In the data rows, the value 128 means zero.
Some points:
[145 113 135 141 148  97 125 110 137 142 151 133 114 155 126 187 108 125 124 157  89 115 120 150 113 143 181 149  94 130 165 181 115 128 110 121  66 175 122  97 106  79 130 131 155 153 131 128 124 134 129 113 148 148 135 161]
[131 147 118 142 119 138 101 102 147 178  85 110 124 143 126 117 148 138  82 125 142 130 161 133 108 143 151 111 109  86 132 137 138 118  79 127 104  92 133 126 147 133 121 124 133 156 119 167 119  57 171 125 134 114 114 131]
[103 196 101 111 121 157 120 114 109  92 115 129 125 175 123 160 160 108 136  97 146 186 103 170 127 143 101 116 144 105 137 102 132 143 122 140 139 173 167 104 101 146 117 115 131 130 128 139 116 138 138 135 110 116 139 141]
[ 97 133 137 125 137 129 134 143 100 137 111 133  93 123 148 155 100  87 137 106  90 152 161 105 118 101  95 123 135 122 139 144 103 117 170 128  98 121 136 116 208 105 122 173 111  84 125 162 115 125 114 153 114  99 116 115]
[128 107 127 119 129 129 129 123 161  65 127 135 116  86 140 147 131 146 144 149 127  89 139 114 132 137 133 120 175 111 142 180 104 139 120 109 174 142 178 121 144 158 105 115 127 148 195 147 144  97 117 123  96 109 115 156]
[121 100 146 127  98 155 138 154 105 103 127 140 124 122 172 119 132 123 130 110 175 129 154 130 124 127 165 139 159 123 135 133 208 123  93 121 125 138 127 116 143 142  99 174 174  84  90 123 145 160 135 115  94 153 138 121]
[137 116 147 152 163  96 118 108  12 133 108  88 110 111 129 116 142 115 130 113 173 115 128 134 130 127 147 136 165 126 119 127  89 118 130 120 132 127 121 137 109 138 116 121 153 139 141 128 134 132 132 127 147  92 132 148]
[111 138 112 131 131 134 139 147 116  65 149 123 162 141 144 119 110 150 153 162 159 154 150 117 123 102 109 129 122  83 132 177  85 160 116 162  87  81  86 146 126 164 162 152 124 138 134 123 119 139 179 147 158 188 114 152]
[158 113 117 108 140 139 136 150 128 107 102 148  86 177 119  70 105 109 123  95 109 108 131 137 134 135 111 161 133 151 105 160 110 119 106 115 158 139  87 128 105  93  93 151  99 142 174 142 117 134 144 103 134 164 156  95]
[111  86 131  98 120 107  88 114 138 103 117  83 161 129  46 138 123 122 148 120 105 141 114 124 116 162 101 140 137  74 114 134 135  82 128 135 115 119 131 167 112 146 144 181 167 106 131 135  74 112 119  97 128 179  94 125]
[100 127 103 143 148 106 102 122 141 134 131 142 116 106 164 143 127 134 117 120 113 151 130  92 127 119 137 183  92 101 107 122 149 123 115 158 189  94 115 124 108 101 149 101 140 111 160 158 143 172 141  90 136 118 140 128]
[125 147 145 146 111 135 122 132 165 103  93 125 116 127 160 155 102 115 128 105 143  58 168 128 144 144 116 146 145 152  99 133 108 106 151 157 126 120 168 138 132 114 174 100 141 123  87 108 116 137 143 131 153 155 142 105]
[119 148 158  87 164  86 171 155 126 105 122 100 119 110 126 120 119 162  83  84 136 116 104 156 153 136 105 118  97 117 130 152 129 110 115 121 123 109 121  81 127 137 153 121 129 115 107 110 156 152 126 118  85 106  80 116]
[187 109 151 134 153 148 148  84 138 131 168 112 110 144 140 118 127 157 121 114 144 152 128 113 138 129 111 125 104 140 147  79 108 137 164 159 121  95 182 121 111 113 139 156 131  90 134 155 156  96 149 117 117 165 148 145]
[120 125  98 144 147 123 167 110 125 132 149 128 125 115 131 120 103 123 123  98  64 128 154 132 207 122 138  99 169 113 142 112 171 146 109 108 104 137 128 149 110 181 128 102 109 101 126 136 142 129 128 126 168 128 120 109]
[188 129  99 151 141  85 115 107 129 137 139 129 114 114  86 117 108  95 163 138 129 148 113 137 113 128 128 145 130 122 105 121 128 155  85 115 138 157 146 110 183 116 189 121 144 159 133 121 164 128 108 174  99 150 134 107]
[111 118 119 117 135 136 119 125 111 132 147 134 142  84 122 133 160 115 101 123  97  92 137 168  54 112 100 122 134 129 125  94 114 129 147  93 119 119 132  98 163 170 107 118 126 134 140 122 146 172 157 110 149 153 144 110]
[156 132 109 152  65 154 163 138 121 131 160 110 125 124  92 150 120 134 117  86 139 114 167 132 105 116 140 123 119 128 123 121 131 147 168 113 126 151  96 138 101 103 173 136 138 162 151 167 108 134  96 102 115 116 108 142]
[135 134 181  89 116 123 142 135 131 134 158 123 107 111 137 149 170  72 130 166 104 154 159 105 129 137  94  86 145 162 115 116 136 138 103 145 137 104  90 147  94  82 153 106 150 127 140  95 129  86 169 109 108 128 141 122]
[141 138 175 179 159 165  99 145 149 154 124 102 140  67 106 114 122 137 143 125 104 158 116 109 106 134  94 120 143 123 149 153 140  99 115 170 121 156 121 118  99 149 126 134 101 164 108 150 106 136 130 125 121 133 148 121]
[131 173 169 112 122 115 129 143 146 134 153 148 126 126 107 100 126 141 186 124 130  88 112 135  91 116 139 110 122 124 124 119 135 107  92 140 150 146 141 130 137 121 150 152  99  83 127 143 128 110 134 117 220  93 122 142]
[135 128 131 154 112 110  77 200 123 124 144 136 140 151 109 161 100 154 115 115 125 113 110 128 175  75 122 131 138 140 111  99 122 149 116 103 111 125 145 115 137 150 106 127 139 138 108 119 114 109 136  96 115 109 167 135]
[128 105 132 117 124 160 116 114 122  90 137 133 184 137 139 123 103 137 134 151 136 143 114 168 127 170  99 107 128 116 132 119 136 119 101 129 101  79 108 138 145  81 126 110 114 153 116 167 150 121  52 114 153  89 165  95]
[128 105 101 135  90 158 112 121  79 135 152 134  94 110 171  97 137 158 120 153 105 107  72 167 130 120 127 105 125 128  96 146 126 143 112 142 119 133 161 114 124 110 135 128 132 109 118 115  62 136 116 150 120 126  86 122]
[121 121 124  52 113 165  84 102 115 161 148 140 127 129 120 156 133 143 119 103 128 119 133  70 151 141 118 146 123 159 125 141  95 143 127 139 142 145 107 101 129 152 137 120 140 159 107 123 158 125  96 143 151 144 107 141]
[142 140 113 153 116 102 116 100 131 162 107 135 181 137 138 113 149 138 146  96 132 120 122 130 158 148 100  77 100 178 143 185 162 148 151 113 165 120 139 119 129 126 122 174 156 128 154 113 128 139 138 139 142 102 168 125]
[145 113 148  80 153 121 141 163 150 180 134 168 156 139 131 129 142 114 159 139 131 135 154 145 134 121 156 154 149 114 121 145  88 135 147  93 115 114 175 152  89 121 142 120 123 132 107 152  97 166 129 139 111 121 132  92]
[149 174 118 115  85  87 147 121 141 124  77 160 111  53 127 150 114 150 134 144 127 108 119 112 138 149 138 139 123 124 128  69 108 156 122 127 104 121  88 133  92 117  87 165 122 125 127 140 125 146 132 145 119 135 132 105]
[133 158 156 136 126 134 101 188 117 132 127 112 154 154 113 128 150 137  68 163 123 123 113 130 114 157 152 129 116 133 120 149 147 137 153 165 136 145 133 170 124 126 119 122 122 104 163 157 157 107 126 192 121 118 132  98]
[101 112 142 166 143 126 135  98 160 134 127 185  84 135  96 124 132  84 113 132 152 106 108 169 119  92 139 150 109 152 157 144 152 170 164 135 128  91  86 111 112 161 129 102 162 116 133 117  98 104  80 145 118 109 125 120]
[ 89 141 104 129 123 147 132 140 114 163 128  76  82 145 133 138 154 138 189 153 170  98 118 132 144 128 125 135 104 109 156 116 139 111 142  96 120 112 108 133 132 131 124  98  84 109 143  94 141 119 102 124 100 166 174 111]
[151 144  98 127 147 113 126 154 142 119 151  90 119 128 123 139 109  83 121 133 130 130 114 129 132 103 173  98 115 172 151 105 123  79 113 135 156  78 155 138 126 136  89 129 132 185 131 140 107 155  92 143 135 153  83 137]
[ 96 132 109 123 143 122 133 104 109  83 153 118 114 163  97  87 134 129 119 161 146 114 143  36 101 127 130 143 117 151 126 135 150 142 125 112  94 152 164 110 107 154 122 129 108 136  89 128 121 143 122 119 115  89 117  88]
[145 125 153 129  82  94 119 108 155 127 111 127 111 149 140 131 119 136 123 133 125 159  98 106 114  83 136 111 168  86 115 148 166 126 191  81 147 104 116 121 119  79 103  92 116 140 118 113 169 138 145 138 162 141 120 123]
[117 138 101 136 155 122 127 123 159 112 108 100 157 112 146 105 157 139 109 147 140 139 134 140 130 107 122 150 158 199 108 127 128 131 115  74 110 155 102 131 141 101 127 115 137  79  99 162 114 128 119 119 124 141 109 174]
[134 115  85  96 156 127 129 136 145 122 109 152 144  96 138 131 148 145 115 105 161 143  88  98 135 119 183  88 149 131 167 109 117 125 159 171 147 154  99 115 159  89 124  91 117 118 128  88 104  89 159 110 136 114 151  89]
[149 108 125 120 109 158 177 128 120 121 115 106 164  96 128 141 172  72 119 133 123 141  93 125 159 123 134 185  91 115 121 136 152 130 140 121 139 133 144 138 148 141 128 141  74 133 101 113 132 112 146 137 148 105 146 166]
[119 126  90 174 143 157 126 134 141 144 143 154 135 136  99 131 145 114 170 115 123 124 131 137 126 162 135 111 115 118  88 132  85 131 138 149 118 122 124 135 120 113  69 127 126 109  94 107 194 123 135 114 102 123  94 143]
[121 107 171 140  97 124 142 108 125 138  96 168 128 157  90 120 169 153 123 128 120 127 125 121 174 115 123 135 126 148 154 111 116  95 105 163  98 141 134 172 182 123 133  97 126 135 156 129 138 190 143 119 121 134 113 132]
[ 94 132 159 133 145 167 142 101 151 148 117  98 147 131 140 137 106 137  75 132 130 150 126 115 122 119 165  93 140 103 103 109  94 150  92 107 153 144 141 143 139 124 136 179 118 127 149  55 117 143  98 132 126 121 157 126]
[134  97 103 129 106 141 141 132 145 151 123 143 129 141 152 140  58 128 137 147 154 177 116 128  94 162 117 132 120 176 113 119 131  70 145 114 110 128 117 140 114 190 157 113 120 112 163 114 141 125 166 138 126 101 126 142]
[106 128 135 109 171 143  94 118 110 117  93 134 149 146 157 120 115 147 169 120  94 108 120 133 119 108 136 119 109 131 135  64 183 139 140 135 135 136 107 143 123 117 145 130 116 164 136 108 132 114 138 167  93 110 114 168]
[136 122 101 122 112  94 160 122 107 145 135 137 124 158 135 107 115 148 115 192  95 119 171 156 124 114 118 118 117 114 112 136 112  95 154 161 184 164 112 127 133 179 122 129 139 128  69 147 119 117  98 115 112 132 151 158]
[103 132 155 149 117 102 147 155 135 150 162 147 144 138 165  80 129 139 119 117 147 151 157 137 120 172  88 174 120 115 166  90 130 165 140 114 144 142 137 120 144 121 101 110 125 145 142  73 113 106 105 136 146 141  80 150]
These points spread out most along one direction. Where along it does each point below lie, from 0 to 99? The average is 50, and the first point in the table lies past the average. One standard deviation of the points above along it is 16.
[111 118 119 117 135 136 119 125 111 132 147 134 142  84 122 133 160 115 101 123  97  92 137 168  54 112 100 122 134 129 125  94 114 129 147  93 119 119 132  98 163 170 107 118 126 134 140 122 146 172 157 110 149 153 144 110] 49
[128 105 101 135  90 158 112 121  79 135 152 134  94 110 171  97 137 158 120 153 105 107  72 167 130 120 127 105 125 128  96 146 126 143 112 142 119 133 161 114 124 110 135 128 132 109 118 115  62 136 116 150 120 126  86 122] 51
[141 138 175 179 159 165  99 145 149 154 124 102 140  67 106 114 122 137 143 125 104 158 116 109 106 134  94 120 143 123 149 153 140  99 115 170 121 156 121 118  99 149 126 134 101 164 108 150 106 136 130 125 121 133 148 121] 70
[149 174 118 115  85  87 147 121 141 124  77 160 111  53 127 150 114 150 134 144 127 108 119 112 138 149 138 139 123 124 128  69 108 156 122 127 104 121  88 133  92 117  87 165 122 125 127 140 125 146 132 145 119 135 132 105] 39
[187 109 151 134 153 148 148  84 138 131 168 112 110 144 140 118 127 157 121 114 144 152 128 113 138 129 111 125 104 140 147  79 108 137 164 159 121  95 182 121 111 113 139 156 131  90 134 155 156  96 149 117 117 165 148 145] 53
[101 112 142 166 143 126 135  98 160 134 127 185  84 135  96 124 132  84 113 132 152 106 108 169 119  92 139 150 109 152 157 144 152 170 164 135 128  91  86 111 112 161 129 102 162 116 133 117  98 104  80 145 118 109 125 120] 29
[121 100 146 127  98 155 138 154 105 103 127 140 124 122 172 119 132 123 130 110 175 129 154 130 124 127 165 139 159 123 135 133 208 123  93 121 125 138 127 116 143 142  99 174 174  84  90 123 145 160 135 115  94 153 138 121] 44
[156 132 109 152  65 154 163 138 121 131 160 110 125 124  92 150 120 134 117  86 139 114 167 132 105 116 140 123 119 128 123 121 131 147 168 113 126 151  96 138 101 103 173 136 138 162 151 167 108 134  96 102 115 116 108 142] 62
[111  86 131  98 120 107  88 114 138 103 117  83 161 129  46 138 123 122 148 120 105 141 114 124 116 162 101 140 137  74 114 134 135  82 128 135 115 119 131 167 112 146 144 181 167 106 131 135  74 112 119  97 128 179  94 125] 99
[133 158 156 136 126 134 101 188 117 132 127 112 154 154 113 128 150 137  68 163 123 123 113 130 114 157 152 129 116 133 120 149 147 137 153 165 136 145 133 170 124 126 119 122 122 104 163 157 157 107 126 192 121 118 132  98] 47
[135 134 181  89 116 123 142 135 131 134 158 123 107 111 137 149 170  72 130 166 104 154 159 105 129 137  94  86 145 162 115 116 136 138 103 145 137 104  90 147  94  82 153 106 150 127 140  95 129  86 169 109 108 128 141 122] 41
[128 107 127 119 129 129 129 123 161  65 127 135 116  86 140 147 131 146 144 149 127  89 139 114 132 137 133 120 175 111 142 180 104 139 120 109 174 142 178 121 144 158 105 115 127 148 195 147 144  97 117 123  96 109 115 156] 52
[134 115  85  96 156 127 129 136 145 122 109 152 144  96 138 131 148 145 115 105 161 143  88  98 135 119 183  88 149 131 167 109 117 125 159 171 147 154  99 115 159  89 124  91 117 118 128  88 104  89 159 110 136 114 151  89] 9
[149 108 125 120 109 158 177 128 120 121 115 106 164  96 128 141 172  72 119 133 123 141  93 125 159 123 134 185  91 115 121 136 152 130 140 121 139 133 144 138 148 141 128 141  74 133 101 113 132 112 146 137 148 105 146 166] 41
